Here are some points, one per row:
(-47 15 1 -4 95 17 16 1 19 4 -3 -11 15 14 -18 2 -37 -19 21
 11 31 5 1 -32 -46 2 -66 -5 -15 19 -41 -8)
(54 3 -19 -16 33 -20 32 -21 4 41 3 30 -42 -30 -17 51 0 -29 16
 5 15 32 -6 15 27 2 3 -43 24 -15 7 -5)
(-7 -2 -10 12 -17 1 -18 19 -8 -3 8 -21 2 46 17 -16 -13 14 -3
 -6 -46 -13 -27 -5 -24 -27 22 24 -11 -1 14 1)
(24 35 -20 -58 -4 -71 58 5 -27 7 18 -18 -6 -12 -19 43 45 10 -15
 -33 17 -17 -3 34 12 14 -29 41 -7 -11 49 -43)
(56 44 -7 -23 -28 24 -6 27 13 -12 9 -1 8 -19 -7 17 8 -10 -9
 -26 7 2 34 9 29 20 4 4 -25 23 -21 1)
(-1 -6 23 8 5 -26 5 -3 -46 39 0 14 -22 8 -24 6 22 -19 11
 3 45 24 44 0 -20 17 19 -23 -12 16 22 -5)
(-38 -32 -33 6 46 -21 27 -27 -13 -56 -6 -52 -6 12 -3 -1 6 30 -11
 -6 15 -45 -34 -40 19 9 -18 -9 16 17 -9 28)
(7 -20 -21 -10 -17 13 33 22 -15 -10 -15 4 4 10 29 -22 4 -4 0
 -8 33 31 -28 47 -4 -2 9 -18 -7 -20 14 2)
(10 18 -3 -4 5 -5 25 11 22 39 27 20 24 -1 -34 51 15 -42 46
 55 19 19 -21 1 29 18 18 -29 10 24 13 -17)
(10 14 -8 -15 -20 -15 18 -11 2 -23 -5 -21 -20 2 21 27 35 -10 -42
 -4 6 -24 -8 -29 25 -14 -11 -8 -1 -7 22 -19)
(19 2 -36 15 34 -6 24 -11 -15 4 -24 -38 -21 -20 -26 21 20 8 4
 25 15 12 -57 -10 -35 35 -13 9 18 6 -15 -5)
(-33 -16 53 42 26 -16 -2 -12 -6 -9 -31 4 10 53 -13 3 -7 4 -27
 30 -6 34 -26 49 -13 6 -13 -29 26 -8 -36 43)
(-3 -17 -5 -3 29 -4 -13 0 20 51 29 -33 -7 5 -11 10 -1 11 -6
 20 31 7 7 7 -28 35 -15 -31 4 17 17 31)
(-44 3 -18 -1 35 8 6 -43 -15 0 6 -1 -29 42 22 -25 18 10 2
 -8 -10 5 11 39 -73 -7 -42 15 -11 34 -5 14)
(7 -9 -29 -35 -51 -17 10 -2 10 -32 -27 -6 -3 -22 28 -36 7 1 -10
 -1 -6 -38 8 3 27 -12 13 22 -42 -51 -31 17)
(-27 -9 32 17 11 47 -6 23 -14 6 -5 12 15 22 -19 -7 20 49 41
 19 9 -10 -35 26 -1 -5 -28 -13 21 40 -34 52)
(25 -27 70 -37 7 2 -24 24 46 37 -3 8 -17 -8 -9 -11 3 -14 -11
 15 33 59 14 6 2 36 10 -47 39 48 2 -34)
(-27 17 -15 63 -30 40 -50 -13 8 6 -15 -4 32 19 22 -26 -51 63 1
 -3 22 0 -36 28 -35 -17 23 -3 -11 -4 22 -7)
(23 -44 2 10 -34 17 -4 28 14 13 45 29 10 -13 32 -11 -10 11 2
 -7 -28 8 46 4 -18 -33 44 44 15 4 11 -5)
(0 -1 -18 -41 5 -6 27 -5 8 46 17 -3 -28 -7 -9 47 0 -25 11
 25 39 47 -7 10 -3 13 -29 -36 25 10 10 -5)
(29 9 -9 -27 0 7 2 -16 6 4 -15 33 9 -17 7 18 10 -20 2
 -26 14 16 20 -16 -7 3 0 -12 -18 -6 -25 8)
(8 17 -2 16 -7 -11 34 -29 -39 -41 -31 -10 -26 12 43 6 -38 -37 32
 -19 -10 -45 -40 -41 -34 4 -30 1 -1 2 -34 -10)
(10 -21 68 30 -48 2 -41 0 4 45 0 46 -5 17 -43 -64 -45 -20 26
 16 31 49 -23 40 -19 7 30 -33 23 -7 -6 -48)
(-7 1 47 -6 65 10 -12 13 -23 -14 -9 9 -9 8 -12 29 -27 35 -2
 27 -20 -21 -34 -39 -48 -27 -40 -14 16 -5 27 17)
(15 38 77 -35 12 -20 -43 35 0 38 21 16 55 -13 -33 -10 -14 -56 4
 -1 0 43 -16 -1 -14 4 0 -29 0 7 10 -41)
(-54 -9 10 16 9 8 -15 13 6 38 2 3 -5 33 -25 -16 -8 25 -20
 22 -39 43 -25 24 -13 -2 -6 -16 45 10 35 49)
(-10 -17 -2 41 -30 -14 -10 -9 19 -65 22 12 2 -27 35 -7 8 9 11
 -58 -15 0 32 -13 53 -11 38 20 -24 -33 5 1)
(0 1 25 7 8 -7 20 0 19 0 9 34 -60 -27 -22 -13 1 19 -16
 -14 15 36 38 -2 21 19 15 -25 10 -14 -3 -3)
(-2 -1 -5 2 40 0 25 -13 -12 46 11 -20 21 -5 12 44 1 18 1
 -14 0 -10 10 -5 -14 -6 -3 -2 -17 -17 -25 30)
(-50 -18 9 30 -36 -26 -35 -32 -10 12 4 -5 14 30 3 -27 -19 28 -30
 -21 -38 -35 -23 -1 -39 0 44 40 6 -44 24 12)
(-24 -5 -4 -38 46 8 7 18 13 7 20 7 -3 33 -17 7 -43 33 -31
 -42 -56 -16 2 10 4 -5 15 18 13 -25 4 -10)
(-10 13 -26 15 -17 18 -15 -41 -9 -55 1 -25 12 22 16 -21 -12 4 -33
 -9 -41 2 -9 8 21 11 -18 -8 -3 -27 -21 -3)
(-4 -27 35 37 -33 51 -25 55 22 -50 6 51 34 5 -18 -35 -13 17 48
 -17 -11 -47 -14 31 31 -40 17 32 -28 14 17 -11)
(35 -3 -11 34 44 41 -4 -3 -10 35 11 -14 -8 17 -22 23 -19 7 10
 27 37 20 -34 11 25 20 -17 10 7 21 15 40)
(10 -7 -22 31 -21 17 -47 2 -27 16 -7 -24 31 21 31 -25 -3 -20 32
 -8 -10 -34 52 -44 6 15 1 1 7 28 4 -17)
(-53 -1 18 -16 -88 -1 -63 32 8 -35 -16 -1 33 -57 3 29 58 5 -19
 -23 -37 -26 58 0 41 -37 33 54 -7 -3 8 -42)
(3 -1 5 34 -72 -46 -49 7 17 -14 19 67 12 7 11 -32 23 -18 10
 2 -23 -12 10 -19 56 5 26 4 -18 -11 3 -10)
(32 17 -53 -58 3 -54 87 -4 -18 5 15 28 21 -38 -3 21 28 -47 -17
 -15 5 -5 2 -58 0 28 -5 -4 -19 21 -5 19)
(16 -14 61 11 -46 26 -71 25 38 28 2 26 -5 17 7 10 14 11 13
 52 13 33 26 47 -14 -11 34 4 16 6 -5 17)
(-9 7 -39 -21 -11 -25 -11 -14 -26 -9 -28 -26 -19 -4 34 5 7 -5 3
 -5 -22 -28 6 -39 32 -6 2 16 -19 -7 8 10)
(-12 -61 1 21 -1 44 20 -7 -9 4 -22 -44 -10 -27 9 1 12 14 -10
 25 -8 -1 -22 -26 -1 -2 -37 -7 3 -10 -14 -34)
(-31 19 3 -20 -11 -9 2 29 35 -34 12 3 -7 -3 29 -17 14 -1 19
 -2 -13 -15 -11 -29 -40 -24 8 29 -18 -27 -19 -12)
(44 30 -38 23 -22 -2 10 21 -14 -44 -16 -18 6 25 9 -4 -6 17 -14
 -14 -1 -34 24 6 -8 -8 -6 15 5 -15 -15 -9)
(11 6 11 52 5 2 -19 1 9 -35 9 -14 -6 -16 34 -7 -5 -5 8
 1 -21 -6 -12 40 -22 -17 -20 20 25 -2 23 15)
(49 42 18 -33 17 -4 24 -41 1 -11 -31 29 14 -11 -12 27 42 -11 -24
 -28 -5 -9 16 -31 46 12 13 30 -35 18 -15 -35)
(-81 14 -31 50 2 13 36 -30 2 -9 -8 -52 -23 4 24 -29 -26 2 8
 18 -25 -1 7 -40 -20 -24 -10 14 -17 -21 -14 3)
(31 -3 6 -24 -16 -12 -13 -17 21 -39 -19 26 2 -24 4 -14 -53 -23 8
 -9 -9 -16 52 -35 23 1 -18 19 -26 -11 -18 25)
(40 -32 -35 -87 16 12 29 -14 -19 -28 1 -30 16 -22 -37 -3 38 -15 -45
 22 18 -18 -47 16 11 7 -8 7 -19 8 -14 -11)
(25 38 -3 -4 3 -12 3 46 23 -13 18 -7 4 -35 33 -9 4 18 -12
 -58 -18 2 33 33 20 -36 43 37 -5 -16 27 -21)
(4 14 -25 11 17 -13 22 -22 -12 67 0 -35 -35 9 -29 15 5 7 4
 43 15 34 43 1 -2 3 -5 -66 49 31 21 33)
(-20 -11 -29 -18 40 34 -6 -17 -20 3 -8 19 14 -37 -32 -29 -16 -30 11
 16 32 -40 4 12 36 27 3 -20 -9 -4 -9 2)
These points spread out most along one direction. How many in every 100 of the points above lie lower along it than each point below? Answers are rounded to whole numbers. More than half of the points above lie lower than the first one.
(-50 -18 9 30 -36 -26 -35 -32 -10 12 4 -5 14 30 3 -27 -19 28 -30
 -21 -38 -35 -23 -1 -39 0 44 40 6 -44 24 12) 12
(-44 3 -18 -1 35 8 6 -43 -15 0 6 -1 -29 42 22 -25 18 10 2
 -8 -10 5 11 39 -73 -7 -42 15 -11 34 -5 14) 65
(-54 -9 10 16 9 8 -15 13 6 38 2 3 -5 33 -25 -16 -8 25 -20
 22 -39 43 -25 24 -13 -2 -6 -16 45 10 35 49) 76
(-7 1 47 -6 65 10 -12 13 -23 -14 -9 9 -9 8 -12 29 -27 35 -2
 27 -20 -21 -34 -39 -48 -27 -40 -14 16 -5 27 17) 75
(31 -3 6 -24 -16 -12 -13 -17 21 -39 -19 26 2 -24 4 -14 -53 -23 8
 -9 -9 -16 52 -35 23 1 -18 19 -26 -11 -18 25) 18
(32 17 -53 -58 3 -54 87 -4 -18 5 15 28 21 -38 -3 21 28 -47 -17
 -15 5 -5 2 -58 0 28 -5 -4 -19 21 -5 19) 63
(-12 -61 1 21 -1 44 20 -7 -9 4 -22 -44 -10 -27 9 1 12 14 -10
 25 -8 -1 -22 -26 -1 -2 -37 -7 3 -10 -14 -34) 55
(-38 -32 -33 6 46 -21 27 -27 -13 -56 -6 -52 -6 12 -3 -1 6 30 -11
 -6 15 -45 -34 -40 19 9 -18 -9 16 17 -9 28) 53
(24 35 -20 -58 -4 -71 58 5 -27 7 18 -18 -6 -12 -19 43 45 10 -15
 -33 17 -17 -3 34 12 14 -29 41 -7 -11 49 -43) 51
(35 -3 -11 34 44 41 -4 -3 -10 35 11 -14 -8 17 -22 23 -19 7 10
 27 37 20 -34 11 25 20 -17 10 7 21 15 40) 88
